(in the rows, 128 means zero)
A single turn carries every row of the set below to another of its rows. Some are shown first; where does it send the rows asked next?
goke: [118 149 115 140 158 144 155 111 134 127 140 159 136]
Suna: [121 163 115 164 104 139 145 129 132 146 147 162 127]
fefar: [ 97 148 122 149 113 127 148 136 148 107 145 144 127]
defeg: [130 141 121 180 139 153 177 116 110 122 161 141 131]
Mif: [149 151 152 141 145 150 152 133 123  98 133 151 136]
Mobo: [134 161 101 159 128 116 132 128 138 108 127 168 127]
rokez: [130 162 132 175 138 159 162 140 131 110 156 114 118]
Vus: [145 132 114 165 133 133 140 139 136 126 131 178 131]
diful: [133 151 114 171 120 168 174 151 139 102 148 130 128]
zos: [146 154 124 195 130 143 141 123 131 139 135 156 144]
Ladut: [ 98 153 124 153 113 140 159 151 124 107 146 130 148]
Tatet: [153 166 121 147 136 127 164 106 134 113 137 167 137]
Dusek: [152 154 111 159 107 137 141 145 133 130 135 163 121]
taput: [ 98 152 127 186 117 152 141 130 130 101 137 130 142]
nok: [127 157 126 152 155 149 141 130 125  97 138 152 170]
kos: [124 156 128 160 133 161 162 129 131  84 128 116 132]
lige: [105 153 103 178 119 139 143 125 134 110 146 130 111]
ter: [110 159 117 188 149 156 148 149 122 123 130 157 140]
Beme: [163 155 130 164 134 150 162 122 134  97 115 163 133]
nus: [116 163 123 154 140 107 144 130 125 119 143 125 150]
Fevul: [144 172 147 146 126 149 151 134 149  89 137 159 142]
dat: [113 161  90 162 129 140 138 131 119 122 141 167 130]
Vug: [155 154 131 171 126 146 167 130 133  98 129 116 151]
dib: [103 154 112 172 137 122 138 142 156 116 151 140 131]
Zumi: [145 148 137 175 115 161 178 133 136 100 153 145 151]
ges: [162 139 124 158 137 129 153 115 126 118 154 127 134]
sapal: [132 157 147 188 134 124 137 141 126  98 144 130 147]
Vir: [153 171 120 140 125 138 145 133 145 112 143 162 161]

Zumi goes to Ladut
kos goes to lige
And these:
Vug goes to taput
diful goes to fefar
goke goes to ges
nus goes to zos
dib goes to Vus

A single turn carries every row of the set below to another of its rows. Some are shown first; where does it send the rows asked next?
fenef: [131 100 130 132 143 128 138 124 140 129 143 131 148 154 133 126  97 116
 150 107 141 127 121 117 124 115 126]
Gamu: [105 138 138 136  84 132 160 148 119 144 126 132 151 127 120 123 133 128
 136 114 132 140 107 151 117 153 149]
vaku: [125 120 131 140 108 137 152 116 114 148 127 119 117 128  89  97 135 128
 125 113 146 125 123 121 113 117 137]
nuko: [105 133 151 135  97 157 150 140 117 150 119 153 139 140 116 140 130 118
 121 118 149 120 103 138 113 134 134]
suded: [108 116 126 148 124 145 117 125 135 158  99 111 130 145 123 133 134 136
 122  94 130 164 150 131 125 126 142]
nugok: [111 112 142 155 116 148 113 134 112 130 136 158 152 119 128 130 134 123
 119 142 129 133 139 137 140 138 132]
Zitor: [132 144 171 129 120 121 136 127 142 120 124 113 123 129 143  98  98 134
 134 107 120 135 108 115 147 125 125]
Vari: [134 114 151 126 125 137 142 110 144 125 134  90 147 135 149 129 111 122
 128 109 145 127  97 120 137 110 121]
pud: [102 135 127 135 112 131 124 118 117 142 110 117 103 127 116  99 133 131
 137 109 120 128 129 124 107 121 158]
dufa: [ 90 119 140 144 109 136 144 128 121 121 132 141 150 117 119 120 140 129
 127 134 129 142 123 136 166 150 140]
Por: [107 146 145 130  81 137 139 130 115 143 128 132 140 121 119 135 137 114
 130  92 157 139 121 144 117 131 160]
liro: [135 122 166 117 121 138 141 107 146 139 123 106 162 139 147 128 121 125
 127  94 152 125 114 131 147 108 136]
sevi: [104 116 126 160 126 137 118 144 131 128  95 117 144 148 121 115 151 129
 132 107 129 159 136 144 127 106 137]
Zufi: [139 142 170 127 124 134 131 131 134 120 135  90 141 125 148 107 103 120
 131 120 130 138 113 132 147 118 119]
pofa: [131 113 130 119 154 140 136 121 125 126 129 110 147 148 139 140 100 107
 138 109 149 124 108 130 126 119 122]
tezeg: [126 139 134 157 126 147 134 130 126 138  92 104 145 123 121 112 139 146
 107 101 144 158 138 134 119 116 143]
Lod: [108 106 146 139  99 138 125 120 138 108 102 133 131 141 113 146 132 153
 114 126 123 131 121 160 143 128 134]
duzun: [154 139 157 131 122 131 110 143 111 119 124 110 138 130 146 121 108 109
 138 104 123 143 101 140 140 141 116]
zave: [116 130 157 157 115 133 109 125 124 100 120 127 124 140 116 137 132 161
 109 122 119 151 124 135 115 130 133]
noge: [ 92 118 149 138 114 141 125 115 136 114 119 127 120 159 119 142 140 147
 110 119 124 161 126 132 149 128 141]
Mit: [118 123 128 131 104 125 135 126 115 160 127 110 121 136  98 112 127 134
 142 107 123 135 142 145 101 139 148]
telim: [158 136 150 137 125 120 116 142 113 116 129 127 155 141 144 103 123 108
 141  98 127 151 120 145 147 132 132]
tet: [101 116 133 150  96 135 143 139 134 126 138 150 137 108 112 128 107 124
 128 128 144 139 141 136 148 137 133]
vuleg: [155 121 126 115 135 138 119 132 111 122 129 125 131 150 150 129  99 105
 132 117 126 132 105 142 125 133 130]
Rop: [146 127 135 114 134 133 123 124 121 122 108 139 139 153 149 134  99 127
 135 105 119 116 106 149 122 143 141]

vuleg goes to pofa
vaku goes to tezeg
And these:
noge goes to dufa
liro goes to Zitor
tet goes to Por

